In the data rows, 128 means zero.
Here are some points, each followed by its number:
[153 100  86 192  21  47 176 210  85 101 107 152 140 143  70  70] 0
[141 104 112 138 115 134 119 113 128 125 106 135 123 150 132 128] 1
[ 67 165 123 162 136 135  94 140 107 117 138 131 137 142 120  96] 2
[ 98 138 110 115  69 156  77 114 185 137 102 139 187  76 144 128] 3
[114 128 131 139 133 110 143 134 108 127 141 130 142 136 116 129] 4
[ 71 179 116 124 106  92 103 170 104 130 149 120 149 167 142 133] 5
[101 163 140  76 149 152 148 135 167  83 130 112 140 154  82 122] 6
[122 125 120 154 137 136 125 113 124 144 151 131 133 151 109 124] 7
[141 112 120 143 136 122 123 132 140 106 135 160 132 134 117 132] 8
[116 152 182  73 178 150 161  91  23 200 108  64  77 148 157 132] 9
[ 47 185 113 125 119  95 114 162 100 139 140 122 163 176 153 133] 10
[137 116 121 119 114 115 145  97 125 148 168 115 146 119 157 168] 11
[172 110 145 102 120 112 172 133 116 168  85  87  84 138 138 143] 12
[120 130 174  66 170 171 137 134  22 142  87 100 106 158 135 106] 13
[168  87 103 149  60  96 163 161 135  87  76 107 127  98  70  64] 14
[127 129 119 140  89 169  92 130 121 146 116 116 115 138 106 125] 15
[ 77  92 125 255  75   4   0 140 115  75 186 150 136 147 125 192] 16
[125 131 123 143 147 132 129 119 141 120 156 126 138 142 109 134] 17
[133 126 111 112  97 154 136 122 166 150  98 118 139  72 163 119] 18
[195 124  98 114 130 142 167 147 167 127 158  67 127 107 123 121] 19
[ 98 162 125  91 132 145  77 139 104 125 121 174  95 172 129  90] 20
[144 111 113 178 132 109 141  79 155  93 166 142 165 166 139 148] 21
[147 117 138 136 138 125 149 127 122 123  99 157 152 115 146 136] 22
[155 125 121  50 122 169 153 102 150 152  80  82  78 113 118 102] 23
[111 134 122 106 108 121 117 152 124 105  97 110 111 154 107 113] 24
[113 159 146 164 117 160 112 119 105 132 123 149  91 154 103 139] 25
[156 119 141 104 135 144 127 118 125 118 110 109 106 136 102 139] 26
[144 113 131 124 157 126 129 132 126 103 142 164 139 139 116 127] 27
[111  76 126  99  55 162 145 117 185 140  17 153 204   0 246 107] 28
[134 145 146 142 131 108 123 125 108 139 112 126 107 107 121 125] 29
[  1 232 105 138 110  42 124 193  85 132 189 153 189 208 154 122] 30
Which three points above are nearest to each new point, looking only along the 2 directions in which the numbered points spread most? Their numbers follow each, smallest number first.
[ 98 132 143 188 116  96  72 108  73 123 223 143 210 125 188 162] 2 5 10
[123 145  97 155  73 120 126 174 142 138 121 178  96 154 108 103] 4 8 21
[102 121 107  95  68 158  59 139 120 141 105  97 143 118 111  92] 1 11 22
[138 137 132  95 126 156 108 140 112 152 118 111  91 148 105 112] 6 26 29
[127 174 120  83 134 181 138 152 138  89 155 101 187  13 119  72] 18 19 22
[139 162 178 182 218 136 143  84 151 126 182 199  88  96  98 116] 6 24 25
[100 203 104 117 164 141 149 166 148 108 183 117 109 141  90  92] 2 20 25
[144 116 141 135 154 177 152 126 167  87 127  93 159 107  85 129] 1 19 22
[148 118 145 107 115 119 161 136 114 161  98  78 102 141 143 165] 6 12 26
[148  91 136 122  73  77 140 167  98 187  90  56  69 161 140 178] 6 15 29
[114 143 120 128 135 178 126 121 140 115 136 139 165  81 141 126] 1 11 22
[175  83 114  90 128 153  91 118 177  86 134 130 136 142 128 144] 1 19 22
[126 141 131 113 135 181  92 116 150 151 117 150 108 107 138 123] 19 22 26
[ 86 154 129 207 147  84 124 102 127 172 189 172 100 135 128 149] 2 5 10
[ 89 155 133 106 143 111 106 140 119 100 157 122 136 168 103 136] 2 5 10
[117 153 130  93 149 152 153 143 132 122 101 156 144 118 141  96] 15 26 29
[103 141 117 116 133 156 104  97 179 114 144 131 140 142 106 141] 11 15 27
[118 113 128 124 128 130 130 124 148 129 100 145 143 112 149 130] 1 11 22
[108 149 181 125 183 147  86 106  98 131 201 105 116 139 158 181] 6 20 25
[162  86 151  98 186 129 176 120 159  59 132 116 142  89 126 113] 18 19 22
[113 117 128 255  89  71  91 139 154 106 153 158 137  62 153 155] 0 3 21
[113 144 158 128 160 134 108 121 107 121 176 117 122 133 140 160] 7 20 25
[179 130  94 159  26  80  93 190 153 137 143 132 124 120  81 118] 0 3 21
[174  98 137  90 141 154 148  99 143 131 160 101 162  72 164 167] 12 18 19
[ 96 162 128  99 135 142  97 133 122 122 137 151 126 152 135 119] 7 20 25
[177 144 169 152 170 122 114 139 117 113 183 102 116 119 115 156] 7 24 25
[124 130 151 102 154 144 139 134  81 129 103 123 120 141 128 113] 6 26 29
[146 148 190 122 175  92  63 105  74 125 236  51 105 122 177 203] 10 20 25
[123 129 113 154 103 100 124 143 124 119 131 149 117 142  86 108] 4 8 21
[131 110  83 200  84  25 237 135 148 108 124 253 164 126 208 183] 0 3 21
[139 134  88  74 163 152 139 131 157 157 131 128 133 164 158 118] 6 12 26
[148 115 109 119 136 134 134 142 147  81 122 142 132 144 111 108] 1 11 22
[143 126 141 105 140 147 146  84 145 145 126  99  77 125 123 139] 6 12 26
[111 119  83 135  72 132 156 163 133 104  72 160 170 132 143  97] 3 8 14
[122 145 140 113 141 142 101 124 117 127 111 115 115 135 122 113] 6 24 29
[114 157 113 133  71 104 117 163 135 110  84 106 139 152 120 109] 8 21 27
[108 160 172  72 181 181  86 114 102 102 176  89 167 142 161 182] 6 20 25
[129 116 115 208 119  80 131 146 156 116 125 175 104 130 144 136] 0 8 21
[114 112 140 151 109 128 115 105 104 161 117 135 133 129 122 149] 11 15 27
[231  91 115 148 112 143 171 125 179 141 131  58  91  91 100 121] 14 18 19
[165  68  97 133  85   1 166 159  88 141 121 130 144 174 160 171] 4 8 21
[143 147  97 188 115 125  97 135 171 180 195 137 149  95 125 111] 0 8 21
[148 106 120 199 104 100 118 119 156 153 117 186 103  80 149 121] 3 14 21
[108 122 121 149  87  62 131 151  89 126 148 140 156 147 121 136] 2 5 21
[130 147 122 113 164 135  98 143 139 105 142 112 136 133 141 114] 7 24 29
[106 144 102 164 105 108 109 157 139  87 158 109 152 138 101 117] 2 8 21
[ 46 147  13 227   0  82 133 240 118  50  40 197 136 231  93  36] 0 16 21
[ 84 102 126 109  96 122  73 131  78 141 146 116 130 157  99 134] 2 4 25
[219 100 120 114 182 180 197 110 196 116 149  60 121  98  86 113] 12 19 23
[134 125 144 132 134 138  89 115  93 145 147  98 121 122 146 145] 6 24 29
[149  99 115 129 108  63 145 146 105 126 131 123 136 153 141 152] 8 17 21
[115 146 126 112 131 143 108 123 148 110 146 115 134 131 102 126] 24 27 29
[120 157 138 141  91 184  89 126  97 155 110 111  98 156  92 133] 6 24 25
[169 124 108 108 134 140 146 139 155 111 143  93 135 125 118 127] 1 19 22
[ 80 144 141 244 157  55 113  85  84 158 208 210 159  96 138 122] 2 5 10
[133 114 115 145 113  97 158 128 128 122 130 154 141 122 141 151] 1 8 21
[135  98 185 169 118 132  79  33 133 157 185  54  40  70 107 183] 15 26 29
[115 125 122 100 149 126 125 120 130 129 108 138 125 140 147 130] 6 24 29
